Each row of T is roughly a mix of the hidden directions of one of 4 groups.
T, 152 rows:
[[ 22   7 -29  29 -20 -55  16 -35  -1   1]
 [-34 -46  14 -12  44  -3  13  20  31   6]
 [ 33  40  37 -29   3  -5 -21 -34 -23   9]
 [ 31  20  28  -9   6 -32   5 -51 -29 -21]
 [ 16   1   7  -6 -24  68 -20  30  13 -12]
 [ 49   5   8  -3   9 -38  14 -51 -19  -2]
 [  7  36 -21  -2 -20 -48   8 -46 -17 -17]
 [ 33  15 -39 -11 -31   9 -44 -11 -27 -18]
 [ 11 -25  38  -2  -3 -12  47 -40  17 -25]
 [ -6  38  16  44 -52  11  17  11 -10  13]
 [-33  -4  31  19  56 -14  18 -12  28   8]
 [-31  51  50   1  10 -22  -2  12 -16  -5]
 [ 40   5  19 -43  28   7 -45 -20  -4   6]
 [ -8  -8   3  -5  -3  57  21  28  36 -34]
 [-29  23  -2  38  -7 -62  -7   5   4 -19]
 [-40 -23  10  36  -4 -39  13   2  16  41]
 [-25  12  -5   0 -20 -52 -27 -23 -44   6]
 [-12 -17  26   4 -44  51 -16  23  -2  27]
 [ 28   5 -56  11 -30 -36   1 -24  17  -2]
 [ 38  10 -13  -2  24 -47  27 -42  -4  -9]
 [ 11  -2  -9  29 -16 -58  42 -21   1  18]
 [-25 -17  44  -1  21 -17  43  -2  40  -9]
 [ -6  38  27  -3 -22 -29   3 -57   2  17]
 [ -4  57 -17  -4 -12 -13 -10   4 -32 -46]
 [ 27  48  33   4 -20 -11   9   8  34 -34]
 [  9 -16  -4 -11 -14  58 -35  43   5   5]
 [  1  27  -2  13 -10 -57  -5 -37 -30  24]
 [ 11  12 -38   8 -35 -41   7   7 -31  37]
 [-15  22 -21 -21 -33  13 -38  25  11 -45]
 [-20  41  -4  28 -18 -47  19 -19  12 -29]
 [ 49  31  11   1  24  -2 -40 -20 -31  13]
 [  5  -9  -6  -6 -19  56 -35  45   6  10]
 [  2   1 -45   3 -22 -50   2 -46  -1  -4]
 [ 26  -3 -60  11 -31  20  32 -10  16  -1]
 [ 76   4  -4  18   7   0  19  -9  23   1]
 [-22  16 -20  -8 -14  10 -55  48  16  -8]
 [ -9  22  21   7  -8  -8   7 -25 -60  42]
 [ 24  -1  27 -23  38  -2  19 -36  41 -23]
 [ -1   6 -66   1   0 -19 -15 -10   5 -45]
 [ 14 -38  37   1   9 -21   2 -30 -25  45]
 [ -6 -15  11   4  -4  55 -30  50  18   4]
 [ 18  26 -12   0   9 -52  20 -47 -18 -14]
 [-19   1  25  -6  10  33 -26  55 -33  10]
 [ 50 -23  14 -21  30  15  -8 -32   1 -35]
 [ 21 -18   1  -1  31 -58  18 -35 -11  19]
 [ 10  -3  -2 -11 -44 -64  -6 -28   0 -12]
 [ 26  10  11 -44  26   0 -58  -5  -2  14]
 [-13 -16  36 -13  22 -37  20 -55  -3  -1]
 [ 60  36  -5  35  -7  15  -3   8  24   6]
 [-27  13  -8 -20 -20  33 -36  53  -4 -10]
 [-14   3  21 -17   7  59 -25  42 -17  -7]
 [  2  34  25 -35   0  -9 -42 -34 -27  19]
 [ -9  -4   5   4   3  21  -9 -18 -56  55]
 [-46  13 -35   0 -17 -19 -19  44  11 -24]
 [ -6   2  12  35   9 -55  37 -26 -13  21]
 [-25  -2   6 -40  13  50 -41  15 -14  -7]
 [ 14  -8 -10   7   3 -48  22 -58  -5  23]
 [  5  26  59 -29  36   5  -8  -3 -25  10]
 [ -4  10  42 -11  17 -34 -13 -19 -50  25]
 [-27  -3 -25  16 -63  -6   7  23   1 -31]
 [ 39  -9  28 -18  47  -7  29  -3  27 -25]
 [ -3   8  29  29  -5 -50  46 -22   7 -14]
 [-56   0 -32   9 -26   2  -1  46   3  -6]
 [-21  -4  36   7  33 -45  25 -15  -8  36]
 [ 47 -39  29  10  31  20  22 -23   4  -5]
 [ 23  -6  44  -9   8 -58  13 -29   3  14]
 [-20 -21  28  -3  65   7   1  26  19  13]
 [ 30   9 -38  -5  -4  40 -21  41  31   0]
 [-14 -34  26  20  10  27  33  15  51   3]
 [-29   0  -9   6 -24 -39 -17  -9 -55  26]
 [ -8  10   7 -16 -17  14 -50 -14 -53 -26]
 [-25  20 -13 -11 -43  29 -43  19 -30   1]
 [ 25 -27  28  29  19  11  30 -37 -14  34]
 [ 41  15  -2 -40  12  47 -35  12   0  -1]
 [ 27   6 -36  -1 -42 -21 -16 -43 -23 -13]
 [ 17 -36  26 -14  38  -7  31 -43  -9  17]
 [ 16  17  14 -12  58  30   3  20 -39  -1]
 [-12 -10  42  -4  -3  48  -3  45  20  19]
 [ 23  -4  17  23   4 -52  40 -36   1  11]
 [ -7  11 -33  42 -28 -48  23   6 -10  20]
 [ 17 -18 -12 -17  -2  57 -14  29  32 -29]
 [-66  -3   9  14 -18 -31  26  -8  -9  21]
 [ 25  -1 -19 -53  -6  -6 -27 -34 -36  -8]
 [ 69 -27  11 -19  24  18 -10 -10   7  -2]
 [-36  31  -4 -23   6 -50  -5  27   3 -33]
 [ 52   1  41  -2  43   8  23 -12  12  -2]
 [-10  13 -33  53   1 -36  27 -21 -18  14]
 [-50  -9  25   5 -16  34 -31  34 -14 -10]
 [ 56 -19  19 -29  23  -5   3 -40  15  11]
 [ -8  12  23   0 -23 -46  30 -48 -23   2]
 [-11  -6  27 -25  39  48  -3  35  14  20]
 [ 49 -11  13   9  32  40   5  20  35  -9]
 [-16 -10  -8   6 -23  54 -16  53   9   6]
 [ 10  -9  56   1  44 -16  28 -22   2  17]
 [ 29 -20  58  -6  27  38  14   2   9   9]
 [ 20  -1  41  -8  -8 -54  -2 -41 -20  -4]
 [ 17 -13  71  17  13  16  25   1  -3  18]
 [ 19  12  56  11  14  16  22  -6  34 -35]
 [-50  18 -44   4 -22 -18 -20  31  -5  11]
 [-12  -3  58  -4  33 -26  10 -26 -29  17]
 [-20 -12  -9  47 -34  -9  42  16  28 -17]
 [-33  28 -43   8 -42  -5 -15  32 -10 -16]
 [ 62  13 -28 -12  25 -11  20 -22  18 -18]
 [-31  35  27  19 -32   2 -20 -10 -36 -32]
 [ 17   3   8  18  20 -50  22 -53 -12  -8]
 [-34  10 -38 -11 -24 -12 -27  12 -52  -5]
 [ 41  -5 -31 -43  37 -21 -14 -22  -3 -12]
 [ -5  -1 -21 -12  19 -46 -13 -31 -45  30]
 [ 21  12   7 -20  15 -31 -18 -47 -46  14]
 [-42  -4  29   6  -5 -43 -36  11 -32  14]
 [-30  12 -51  10 -37 -26 -23  18 -12 -18]
 [ -4 -10  11 -15  10  57  -1  39  39 -18]
 [ 23  19   0 -18 -32 -19 -54  39  -8   4]
 [ 26 -11  26 -17  21  63   6  24  19  -6]
 [-15 -24  58   3  43   3  -1  -4  23 -24]
 [  3 -26 -35 -20  37 -50  -1 -13 -12 -26]
 [ 30  -2  51   6  28  25 -13  -3  44  -4]
 [  7 -16  31  -6  13 -36  28 -60   0  -8]
 [  2 -15  40 -13  16 -37 -10 -47 -34  -5]
 [ -4   2  -5 -40 -16  46 -47  18 -17 -18]
 [-45  11 -35  -5 -26  18 -24  45 -11   5]
 [ 15 -18 -10 -14 -22  63 -18  38   3  -1]
 [-44  29  43   8 -20  -3   9 -27  32  15]
 [ -9 -20  17  33 -11  39  21  43  36  -2]
 [ 29  -2 -21 -28 -15  49  -5  29  31 -25]
 [  3  -8  24 -18  26 -42   7 -54 -25  12]
 [ 26 -20  35  -1   7  47  14   8  45 -17]
 [  1  -2  40 -41   9   1 -45   3 -40  11]
 [  3 -27  -4  16  28  33  23  46  35 -21]
 [-22  26 -10  -4 -27 -47  -6 -26 -46   4]
 [ 26  -4  65 -18  12  10  14 -28  24   9]
 [ 35   9 -33  49 -10 -25  35 -19  -2   6]
 [ -2 -23  18 -13  18 -33  48 -10  35 -33]
 [ 19   6   2  17   5 -59   7 -34 -19  37]
 [ 11 -21  13  -2 -12  64  -5  36  29   6]
 [-16 -20   7  16 -17  54   7  49  23   4]
 [ 56 -36   6  14  22  23  22 -30  10   5]
 [ 29 -29  29  27  18  21  41  -7  37  -1]
 [ -5  44   0  27 -16 -26  12  -6  -6 -57]
 [  9   9  38  37  24 -38  23 -28 -23  19]
 [ -3  12 -40 -21 -60  -7 -30  -4 -11 -15]
 [ 11   2 -70  -7  -2  13  23  31   3 -19]
 [ 19  -8 -13 -48  13  48 -35  20 -10  -6]
 [ 39  -9  15 -18   2  56 -17  14  36   0]
 [ 25 -15 -22 -11   3  62 -36  13   2  17]
 [ -8 -15 -21  24 -20 -30  47 -33  29 -20]
 [-38  -4 -28 -25  17  59 -17   7  -9  -1]
 [ 33  -6 -56   7 -30  22  22   5  29 -11]
 [-62  16  -4  16 -10 -29  -5  26  29  18]
 [ 48 -17  11  -2   5   8  17 -16  52 -33]
 [-25  34  17  13 -28 -49  34  -6 -19 -10]
 [  9  10  24 -13 -38 -55 -36  19  -8   0]]

Each list below has four rows that fit no group; the rest each fit one group, if only roughly. Name those rows in the order they come.
  k_575: [ -2 -15 -38  -2 -15  41 -44  35 -21  -2]
  k_797: [  7  22  -4  25   9 -58  42 -18  15 -16]
  k_255: [ -6 -10 -10 -32  38  47 -32  27 -11  20]
  k_896: [ 39 -14 -36  -5 -23 -11  14 -56   2 -11]
  k_473: [ 56 -21 -33 -18   4   7 -43 -13  -4   0]
  k_121: [-36  -8   2   3 -26  33 -38  45 -18  12]
  k_492: [-25   5 -50  -4 -17 -16 -35  24 -41   2]
  k_798: [-32 -17  14  -5  44 -10   3  12   9  58]
  k_973: [ 53 -22  26 -28   4   4 -34 -24 -23   6]
  k_708: [-14  12  19 -27  -1 -60  -8 -23 -23 -31]
  k_386: [-41  -4 -30  -3   5  10 -24  51 -18  29]

k_575; k_797; k_473; k_708
  k_897: [-39  37 -23  22 -24 -20   0  22  10 -40]
  k_964: [ 55 -15  31 -28  11  30  10 -31  -7   2]
  k_670: [ 40  29  60  11  -3 -16   7  20   3  16]
  k_572: [ -5  13 -41   4 -10  35 -20  42 -26  32]
  k_604: [ 17  30 -30  22 -30 -52 -14 -28  -7   3]
  k_661: [ 37 -25 -10 -23 -29  41 -36  22  11  -9]
  k_852: [ 11  -3  23 -14  -2  31  -7  59  41  -4]
  k_744: [ -1 -10 -41 -18 -31   2 -19  13  51 -31]
  k_110: [ 48   8  14   0  -8 -24  -7 -59  10 -14]
  k_538: [  2 -24  57  20  14   8  29  29  26  19]
  k_365: [-31 -13  -2  -6 -23  44 -38  44  -5  10]
  k_921: [ -4  42  32 -32  29 -16 -35   2 -26  14]
  k_935: [ 46 -17  -6 -39   6  16 -50  -5 -15  14]
  k_937: [ 22 -10 -20  12 -27 -22  13 -34  36 -47]

k_670; k_604; k_661; k_538
  k_306: [ 17  28  10 -19  17 -34 -15 -30 -54 -10]
  k_263: [  8  -6  -9 -41  21  47 -34  28  26  -6]
  k_348: [-14  -4   4 -53  11  35 -34  27   2 -30]
  k_580: [ 18  -7 -39 -24 -18  37   6  36  15 -37]
  k_966: [  1   6  15  11 -13  64  -8  41 -17  21]
  k_360: [ 12   4 -12   3   4  59 -26  44  26   8]
  k_461: [ 19  22 -27  10 -22 -56 -10 -22 -10 -34]
  k_584: [ 27 -33  30  -5  25  58 -12   0  -1  19]
  k_839: [-56 -25 -26 -20  14  15  -8  41  -3   9]
  k_594: [ 24  -4 -19  -5 -19  50   8  15  46 -28]
  k_805: [ 25   5  17  -7  29 -46  41 -38   2  -6]
  k_276: [ 21  -3  40   4  24  37 -18 -24 -12  46]
  k_101: [ -7   5 -23  11 -38  49  -9  43  10  23]

k_348; k_966; k_584; k_805
  k_721: [-22  -9 -27 -17 -28  31 -31  46  -1  26]
  k_45: [-27  16  -3 -18  -6 -46  -3 -41 -42 -15]
  k_156: [ 12  -8  34 -24  35 -39   7 -47   9  10]
  k_271: [ 68 -15   8 -12  32  -5 -15  -9  19  19]
  k_565: [  5 -28 -22 -31  14  42 -37  36  10 -11]
  k_346: [-14  33 -53  31 -35  -5  -2  26   5  -9]
  k_689: [-73  19  13   0  -6 -10  -2  -1 -32   9]
  k_735: [  2   8 -36  38  -1  31  43  29  26  -3]
  k_583: [-26 -27 -19 -11 -34  30 -19  40  24  24]
  k_493: [-22  17 -23 -22   6  38 -30  51 -17   8]
  k_206: [ 10  27  -9  -8   5 -64  -1 -27 -35  13]
  k_463: [ 39  15 -24  -9 -20 -30 -14 -50 -15  23]
  k_278: [ -7   1 -13  47 -38  43  -1  35   8   7]
  k_328: [ 13  12  58 -13  28  14 -17 -26  -8  37]

k_346; k_689; k_206; k_463
  k_652: [-55  34   3  35 -32  11  -2  24   2  -3]
  k_460: [ 18 -12  12 -10   5  62  -9  30  17 -35]
  k_37: [ 16 -34 -33  -8 -24  54 -15  27   7  -7]
  k_752: [-48  17  22  25  -5 -44 -20  -8 -25  20]
  k_613: [-60  23  18  34 -19   0   7 -16 -14  25]
  k_842: [-55  17   0 -25   8  -1 -36  24 -35  -7]
  k_449: [-17  22 -25  37 -26 -42  34 -22  16   0]
  k_537: [-20  -6 -42   6 -45  33   7  33  12 -25]
  k_186: [-17   0 -41  -7 -59   9 -13  33   3 -19]
  k_615: [  2  16 -21  -9 -16  23 -52  30  11  42]
  k_794: [-29  -5 -43  11 -27  25 -16  50  10  -8]
  k_655: [ -3  -2 -23 -19  31 -43   4 -53 -24   2]
  k_669: [ -8  11  35  24 -17 -39  49 -29 -10   4]
  k_311: [ -4   0 -33  32 -46  29  19   6  30 -27]

k_613; k_842; k_655; k_311
  k_818: [ 28  16   2 -11  11 -48  38 -35  12 -26]
  k_743: [ 36   4  17  24   3  -4  46 -18  43  25]
  k_595: [-50 -28  10  29  -7  -4 -11  41  10  30]
  k_488: [ 44 -25 -50   4 -11  31 -19   6  17 -18]
  k_709: [ 34  13  -3   1  17 -26  45 -37  20 -32]
  k_904: [ -5   2  13  54  19 -37  21 -28  -2  33]
  k_510: [ 27   9 -52   1   6  23 -19   7  47 -22]
  k_331: [-24   3 -29  -2  -6  38 -32  56   3  -3]
  k_954: [ -7  -3  52 -24  36  19 -31 -23 -24  -6]
  k_243: [ 10  -3   1   0   4  54 -26  46   7  35]
  k_268: [  7  17  24 -35  29 -21 -15 -25 -46  27]
  k_65: [ -6 -13  73 -26  19  -6  -4 -14   0 -19]
  k_259: [ -4  -3 -15  18   8 -60  33 -42   1  -8]
  k_650: [  4  13  22  38  -9 -38  47 -34   2   9]

k_818; k_904; k_243; k_259
  k_859: [ 58 -18  -1  16  36  11  26 -16  28   5]
  k_76: [-13   1  27 -16  29 -58  24 -31 -13  -5]
  k_640: [-28 -27  26 -31  30  38  25 -24  16 -13]
  k_171: [ 36   2  16  36  -8 -35 -17 -18 -15  46]
  k_51: [ -1  36 -26  12   3 -59   1 -27 -24  13]
  k_748: [ 11 -18  41  -3  42 -15  37 -19  32  17]
  k_547: [-50 -23  31 -14  17 -15 -35  -2 -19  28]
  k_46: [-10  -1   1 -15  -9  51 -50  30 -14  22]
  k_685: [ 25 -30  36   8  25  -3  31 -40  31  12]
  k_83: [-14  48 -50  22  -8 -17  17   6 -26 -16]
  k_48: [-33  -8 -20   2 -23  -1 -20   0 -20  65]
  k_912: [-43 -12  -6   0 -20  29 -30  46 -14  26]
  k_877: [ 60 -25   4   5  14  31  -6 -16  21  31]

k_859; k_46; k_48; k_877
  k_926: [-29  11  -6 -20 -16   6 -46   1 -57   6]
  k_544: [ 22 -26  18  -2  54 -15  36 -26  19  14]
  k_52: [ 22  20 -18  36   4 -52  35 -23   1   7]
  k_626: [-14  -8  -5  -8   1  44 -32  47  -3  39]
  k_239: [  3 -13  50  11  32  22  42  19  25  12]
  k_727: [-29 -18 -21  -8  13  39 -18  50   8 -31]
  k_81: [ 18  10   2  22  -4 -54   0 -50 -28  -2]
  k_533: [ 16 -35  43 -11 -21  56   4   1   6  -1]
  k_318: [  2  -5 -71  -1 -21  -5 -25  21  -7 -22]
  k_858: [ 19   6 -44  34 -29 -29   7 -19  27 -28]
  k_577: [ 54 -12   0 -16   7  36   6   5  41 -26]
  k_228: [-14  21  -2  19 -30 -35  41 -34   7 -34]
  k_925: [  4  13 -18   4 -17  59   6  45  22 -17]
  k_835: [  6  34 -56 -15 -41   9  -9  -2   4 -26]
  k_543: [ 22  31 -31  -1 -14 -27 -13 -43 -39 -13]

k_544; k_626; k_228; k_543
  k_370: [ 51  14  -6  12   8 -39  32 -12  36  -9]
  k_519: [ 14 -15  58  10  25  -3 -24   4 -17  42]
  k_71: [-16 -14  18  25  18 -59  23 -35 -14   6]
  k_126: [-44  11  18  26 -26  38  15  31  26  -9]
  k_107: [-11  -9  -5   1 -16 -35 -19 -57 -36  23]
  k_535: [  6   3   1 -20  21   6  46 -21  39 -47]
  k_353: [ 14  -8  -5 -16 -31 -41  -3 -56 -16 -25]
  k_943: [-36 -25  52 -11  42 -16  -2  -8 -12   8]
  k_581: [ 27   5 -34  -1 -41  41  -7  24  25 -25]
  k_719: [-34  16 -43 -19 -15   4 -26  43 -24 -11]
  k_791: [ -1  12  -1  17  -8 -46  42 -50  10 -13]
  k_384: [-50  16  -9  12  -4 -48  39 -15  -9 -10]

k_370; k_519; k_943; k_791
